rotation ticks, each row followed by its count of ticks:
The counts run from 0 to 501.
[113 120 136 167 135 134 169 152 120 195 116 115  94  95 120 133 114 148
 142 154 136 123 174 177 118 155  98 120 133 176  77 106 136 109 107 118
 173 143 126 119 139 144 110 186 139 125  97 111 144 112 134  97 156 108
 122 133 126 178 121 126 126 108 120 125 146 128 148 133 123 118 126 104
 145 131  98 184 147 159]
356
[167 145 105 130 108 100 121 156  92 130 127 108 114 109 144 121 161  88
 124 123 141 127 134 120 131 175 138 108 161 110 127 133 126  97 175 133
 122 130  77 107 144 136 148 173 151 126 146 140 143 118  81 106 147 115
  98 131 133  83  92 101 110 160 163 130 184 132 111 134 117 105 101 131
 132 158 113  76  90  82]
475
[164 111 112 119 117 114 107 129 101 138 138 144 116 127 122 125 112 135
  89 145 112 107 136 150 140  67 161 128 134  84 180 146 132 119 135 170
 118 115 131 133 137  80 126 106 129  93 159 135 141 138 121  87  86 125
 164 126 138 150  79 173  55 126 105 142 115 111 104 105 131 137 151 133
 100 138 137  72 183 150]
8
[112  96 107 150 123 107 146 115 134 103  95  87 141 138 135 137 154 137
 137 122 123 166  81  99  99 144  88 137 122  87 121 126 111 133  83 128
 141 148 151 128 151 154 168 101 139 128 131 123 121 150 116  82  67  84
 163 116 115 202 126 150 139 131 142 132 105 152 115 142 142 127 144 110
  90  67 100 114 148 137]
282
[107 112 130 145 146 120 143 165 148 170 146 126  73 138 136 126 124 129
 155 117 143 135 150 117 120 206 119 108 137 161 100 131 140  75 128 101
 130 136  91 104 147 179 116 153 140 138 130 147 169 112 131  96 126 124
  90 122  73 109 134  34 167 116 126 115 134 127 131 119 114 107 139 127
 142 103 116 137 112  94]
212
[ 93 102 121 130 151 115 156 110 156 184 124 121 118 128 118 119 101 151
 110 120 124 206 156 136 106 133 126 142 139 134 105 102  92 123 134 112
 175 118 122 117  97 152  89 116 128 131  78 136 132 121 174 118 191  96
 127 137 135 119 169 142 148 106 136 170 108 143 178 152 147 144 129 120
 135 128 147 149 130 167]
86
[115 112 158 152 144 143  97 129 112  80 146 168  91 160  95 125 119 117
 147  97 114 190 162 133 135 152 143 135 112 137 129 167 120 112 138  94
 115 144 125 150 124 153  92 127  99 120 134 113 172 131 126 182 128 141
 151 119 127  93 157 128 132 114 132 155  95 116 120 168 170 163 156 161
 185  57 162 141 133 128]
393
[145 134 100 115 112 134 124 125 107 160 124 104 124 149 116 115 122 135
  85 176 132 105  72 152  63  93  97 125 173  91 178 131 120 145  92 129
 103 113 131 105  96 135 166  80 144 133 130 116 108 152 130  66  83 135
 152 153 139 124 115 147 113 114 110 103 140 146 112  73 145 143 126  97
  92 123 127 127 129 168]
1
[112  88  99 147 170 128 114 101  94  80  87  97 142 144 133 163  47 176
  79 109 147 153 106 127 120  82  93 103 105  90 188 106 112 132 123 125
 122 159 126 133 134 138 188 120 138 139 133 102 122 155 126 109  78 146
 107 129 132 149 114 145 118 124 146 125  92 142 153 117 135 143 146 137
 135 134 109 122 139 150]
264
[114 140 119 116 103 157 171 100 171  95 106 150 126 163 132 101 127 113
 145 113 149 117 119 103 105 143  90 147 108 146 129 120  88 175 147 151
 133 177 118 130 133 107 129  94 119 145 142 137 109 149 104 154 118 103
 159 122 124 106 157 160 161 109  94 136 152 103 170 145 160 149 129 121
 127 112  95 177 127 135]
116
[108 111 186 156 133 138 148 136 182 176 157 129  91 138 111 120 125 160
 135 126 163 126 193 132 142 178 111 116 101 184 103 129 167 103 114 138
 160 120 144 142 158  92  98 123 136 131 121 141 141 108 129 160 157 143
 156  96  86 151 157  98 150 100 125 111 102 111 137 125 107 123 152 126
 141 110 106 155 146 135]
368
[114 126 118 140 137 117 187 172 125 166 122 153 108 134 129 157 158 128
 136 126 107  96 199 138 123 160  95 121 145 151 126 134 149  90 133 111
  97 138 107 145 124 146  94 212 144 127 128 117 153 117 106  84 120  89
 129 125 115 115  94  95 129 123 124 172 194 135 107 137 141 120 142 123
 170 129 129 139  80  98]
203
[128 155  87 133 123 120 114 135 116 150 156 129 147 109 165 147 116  89
 128 122 139 107  87 126 105 110 164 124 128 121 148 112 149 108 163  96
 100 149 108 144  88 114 135 149 133 157 147 119 124 118 128 105 146 132
  91 155 129  77  96 119 127 152 122  95 144 161 131 153 145 127  94 160
 136 216 149 114  87  98]
489
[149 202 123 129 111 150 129 132 140 148 140 144 120  79 147 107 129 108
 122 132 121 121 149 127 150  90 179 132 115 151 110  89 153 127 164 136
 132  93 119 126 104  75  86 137 117 128 133 138 101 100 146 146 182 124
 120 132 144 116 103 164 116 147 138 125 140 111 150 144 106 125  83 131
 128 208 146 115  89 105]
332
[104 121 146 175 128 151 146 151 159 133 123 150  85 120 138 129 111 127
 140  95 132 151 159 124 113 189 122 148  83 185  94 142 179  71 122 114
 136 176 141 147 129 109  79 150 106 138 130 111 151  87 140 144 138 101
 127 101 112 139 123  95 150 102 147 143 103 125 149 181 120 134 143 126
 159  91 134 160 116 116]
366
[174 194 126  95  91 157 114 152  80 132 123 156 112 117 120 104 158  91
 132 145  98  79 135 144 145  79 163 149 148 127 139 138  95 162 150 157
  99  95 110 104 115 113 109 113 108  82 147 136 136 126 136 126 134 131
 147 148 164 109 113 179  70 148 101 135 167  78 126 121 140 138 107 124
 124 154 152 120 127 146]
161
[142 106 130 128 154 121  93 108 126 116 134 146 133 131 114 129  98 166
  77  96 118 209 134 121 121 100 141  99 105  93 196 147 127 116 149 135
 132 120 106 131 104 105 116 125 150 120 115 135 135 134 117 144 156  98
 120 138 120  78 149 128 120 118 170 168  89 150 153 131 113 160 149 140
 158  88 150  98 140 127]
249
[ 95 135 116 141 138 168 143 100 136 106  84 120 138 101 134 130 104 158
 132  97 147 138 135 128 119 112 103 121  77 158 148 100  99 162 113 120
 154 194  98 141  99 137 125 146 152 142 128 119  84 105 127 153 154  76
 104 134 124 125 143 178 169 121 152 159 132 142 179 144 134 142 118 108
 162 125 130 168  91 143]
103
[159 189 128 171  91 147 112 111  99  93 137 145 103 159 108 109 125  60
  94 114 130 133 111 120 115 129 137 186 166 100 133 153 124 111 141 136
  86 115 168 124 122 127 130  60  83  85 121 112 140 154 145 147 103 146
 139 102 159 108 124 154 107 124 132 140 102  90 123 131 161 123 122 117
 116 100 139  99 121 109]
151
[129 147 149  88 134 157 117 116 107 115 139 113 120 177 107 127 113 148
 100 131 141 103 107 133 131  55 130 126 135 129 169 129  87 178 136 116
 115 107 104  88 116 162 130  69 129 115 143 134  90 136 162 161 104 164
 141 131 100  75 156 160 120 107 110 128 119 113 145  80 138 148 137  83
 139 110 163 138 123 167]
415
[123 104 143 112 120 116  96 118 132 109 164 152 113 151 142 153 124 125
 131  86 134 142 168 121 125 162 148 134 112 120 154 170 154  76 138 110
 114 156 105 154 111 129  85 133 140 123 132 139 159 115 111 157 158 129
  98 118  98  31 120  72 136 124 167 121 114 134 109 132 127 115 151 151
 179 113 180 104 101 115]
222
[181 162 123 125 136 104 130 121 100 145 149  98 147 113 106 120 166  88
 117 173 124 121 108 132 140 123 123 131 198 117 102 114 126 142 133 135
 130  69 138  99 128 123 155 131 150 117  97 132 114 136 122 127 179 134
 161 132 157 151 112 176 101 175 107 101 175 137  98 152 131 110  87 136
  90 159  99 123 110 138]
316
[131  99 132  75 148 121 114 120  96 111 122 145 124 149 146 154  83 136
 114 128 130 152 145 130 137 120 135  99 146 116 138 124 119 114 200 136
 127 125  83 116 123 116 144 144 149 166 121 141 159 137  80 146 141 174
 102 153 137  30 110  99 122 120 134 113 184 133 140 119 125 143 140 164
 179 150 118 146 136 139]
233
[143 104 103 155 154 115 142 100 137  95 110 138 158 140 114 128 135 165
  89 134 130 161 168 109 139 104 107 120 106  67 166 135  94 148 145 183
 122 124 125 151 159 112 149 140 135 117 118 135 122 151 101 103 116  74
 154 128 152 145 124 145 111 132 143 183 128 132 140 137 133 149 154 123
 112 115  90  93 159 143]
276
[151 181 158 152 134 153 138 112 149 111 176 147 154 156  93  83 187 103
 126 158 125 101 103 142 115  95 129 118 145 137 121 143 113 182 119 130
  97  81 156 123 136  99 114 101 109 136 153 140  92 137 113 177 126 166
 157 132 138 108 159 175 147 113  90 141 147 129 120 102 145 150  98 126
 110 112 118 143 103 108]
144
[136 148 137 129 126 126 153 122 164 225 137 117 125 111 111 114 115 134
  96 165 155  89 167 183 118 138 111 138 158 137 113 107 166 112 123 146
 137  90 174 128 105  81 118 101 132 121  94 137 128 121 159 119 183 136
 150 125 144 139 117 118 118 111 101 104 132 115 148 107 103 117 100 113
 103 186 123 157 130 167]
342
[119 161  94 177 128 112 140 106 172  90 177 151 181 120 114  93 185  84
 141 151 120 127 105  98 115 121 133 145 127 102 103 113  83 169  78 122
 112 130 131 154 126 154 118 125 116 134 122 128 100 147 113  93 132 114
 136 115 124 135 132 165 156 133 102 143 146 144 112 119 173 134 107 131
  91 175 131  94  68 117]
301
[109  90 139  78 147 137  84 125 147 110 119  93 158 137 137 127 101 186
 123 123 112 156  63 137 103 111 148  99  81 110 157 125 137 136 100 107
 148 134 131 128 106 118 143  89 147 165 129 125 111 125 121 131 131 153
 106 181 105 121 158 137 144 117 149 113  84 175 139 102  92 142 151 134
 118  75 140 112 160 151]
254
[110  90 126  82 134 119 139 129 142 172 129 101 113 157 130 120 126 142
  91 133 129 200  96 116  84 101 112  93 168 120 148 113 131 109 160 102
 116  90  97  93 111 143 118  92 159 170 106 152 136 143 131 126 138 137
 135 136 108  81 154 125 161 107 112 149 136 167 132 135 141 169 150 128
 150  91 131 155 130 154]
243
[165 146 109 118  86 101 118 137  97 131 143 135 100 103 165 129 165  75
 141  96 122 124 126 113 135 149 172 118 139 114 141 140 135 108 175 132
 113 122  80 125 126 102 118 144 159 122 162 148 131 112 103 127 158 120
 110 116 129  89  86 115 118 168 149 125 176 128 116 156 121 104 106 134
 121 163 160  65  95  78]
476
[163 121  91 137  90 117 118 121 107 132 126 155 111 136 130 119 115 106
  63 135 115 134 129 126 114  69 150 143 131  90 193 146 130 111 142 165
 101 129 119 142 112  89 107  83 118  90 159 121 130 141 131  94  98 100
 145 113 145 121  83 173  65 114 122 154 125 121 119 113 155 136 144 118
 125 122 149  69 143 158]
7
[125  98 141 111  81 106 147 152 153 150 138 170 115 145 141 131 139 130
 165 105 126  94 183 154 131 158 152 159 126 146 131 154 162  83 107 129
 139 148 146 150 132 106  54 131 121 101 150 134 163 111 131 101 117 127
 136 105 114 132  89  92 118 125 122 149 120 107 103 127 111  84 152 114
 144 131 164  93 137 154]
196
[133 121 113  92 126 171 137 101 135  94  74 121 139 133 152 133  96 174
  94 139 144 148 103  96 100  76  97 113 110 111 178 108 123 154 150 157
 133 154  82 105 101  99 151  97 153 146 138 134  94 139 101 146  96 124
 102 145 115  79 115 151 131 105 161 134 170 145 166 108 123 143 142 121
 146 117 124 141 116 150]
260
[ 99 116 135 112 171 105 127  91 140 142 156 110 161 131 105 163  84 153
 110 149 129 141 140 162 154  96 144  97 155 134 130  83 113 148 130 109
 153  99 119 128 100 138 139 145 150 150  86 122 123 116 148 142 202 159
 112 140 121  92 137 132 145 131 113 104 135 152 138 119 125 119 108 150
 140 198 147 150 110 181]
74
[122 124 145  95 121 128 133 164 183 155 165 142 125 134 145 116 165 141
 167 131 129 102 149 117 122 179 144  94 122 173 115 152 135 106 139 124
 132 123  88 139 150 117  80 154 152 146 133 174 147 104 123 137 169 122
 118 150  70  65 155  59 158 122 135 123 149 121 120 117 107 116 135 126
 147 136 131 125 115 120]
214
[109 107 116  88 104 104 138 183 134 128 140 117 112 145 165 154 132 115
 170  83 114 111 134 103 128 169 139 109 104 169 130 136 187  64 146  98
  98 134 129 134 142 122 123 157 130 143 152 120 148 108 134 108 106 128
 133 116  99 110  78  81 146 152 126 118 130 131 116 174 112  93 148 161
 156 130 140 140 121  78]
208
[129 103  90 126  99 115 115 150 140 128 137 149 140 107 142  96 134 135
 142 154  81 108  85 144  98 106 156 124 109 104 133 120 128 116  70 129
 125 127 136 154 109 127  90 117 115 140 159 125 134 125 130  42  97 112
 127 170 128 192  92 161 108 123 121 148  99 126 102 110 130 143 145 123
 100 109 155  79 167 133]
12
[136 158  89 133 115 122 190 139 151 121 101 152 160 150 151  97 175 118
 150 158 130  72 144 110 113 165  99 128 158 106 103 143 114 152 132 149
 110 135 138 141 143 135 113 133 124 149 145 146 124 164  87 103  71 137
 103 145 133 117  93 104 149 120 124 154 196 123 117 108 123  96 119 104
 109 154 116  79  81 122]
457
[113 113 176  98 138 157 118 157 106 112 139 136  74 149 127 114 109 123
 137 123 136 172 106 109 127 157 122 118 134 161  97 134 131 118 166 117
 132  99  98  77 162 146 133 100 121 153 136 125 165 149 121 180  94 186
 145 134 111 102 152  97 151 109 111 107 139 115 141 138 151 148 160 135
 159  67 108 172 170 131]
396
[136 127 108 127  81  73 147 138 133 162 143 115  92 159 141 105 169  87
 158 101 154 130 141 121 125 186 150 143 166  93 104 150 104 103 151 126
 145 110 117 107 160 144 125  90 137 122 152 166 172 146 123  77 102 143
 127 103 118 139 102  99 133 140 107 130 135 117 107 144 141  78 126 110
  90 132 121  45 134 107]
467
[106 159 105 139 128 127 136 116 154  79 142 107 167 115 133  97 163 110
 164 164 132 105  63  94 109 147 117 128 136 122  75 104 111 157  98 129
 143 128 143 120 150 132 170  99 119 158 140 131  88 146  91 113  94 163
 135 144 126 156 111 152 157 131 102  93 170 136 112 120 136 117  90 130
  91 150  85 119 110 109]
299
[ 82 107 139 139 139 157 144 103 147  72 100 122 160 137 122 136  80 145
 161 102 161 135 100 139 129 141  90 129  82 132 123 131 140 138  97 119
 157 178 184 159 129 111 149 111 106 165 141 111 112 142 107 159 107 144
 139 134 146 167 131 148 170 115 146 120  89 147 148 142 121 132 143 138
 143  94 101 171 164 128]
110
[ 98  87 146  85 152 124 115 132 133 130 160 133 158 140 120 130 123 153
 149 136 113 117  98 152 100 162 119 105 156 123 124 143 141 126 103  94
 127 138 134 143  93 160 129 144 153 179 112 133 147 140  99 135 167 165
  96 184 107  53 134  79 161 115 126  99 153 179  96 106 135 121 130 165
 163 122 163 147 112 161]
228
[113 120 103  88 105 120 138 133 144 192 135 110 129 129 153 116 120 112
 123 142 122 144  63 151  71 157 129 137 150 121 110 123 178  63 110 124
 118 134 146 126  64 109 121  88 140 182 110 117 134 140 143  72 158 139
 122 161 128 110  79 116 145 119 106  82 126 166 136 134 151 114 115 141
 118 157 136 156 124 149]
497
[104 110 136 164 159 103  97  97 101 134 144  88 114 101 133 165  81 129
 114 117 145 194 129 114 129 169 137 145 164 120  96 107 144  65 100  91
 155 126 126 119 118 166 143 126 139 115  87 109 134 107 141 124 173 159
  57 101 106 111 118  90 142 131 155  87  95 158 115 146 113  98 116 135
 144 137 147 117  92 131]
67
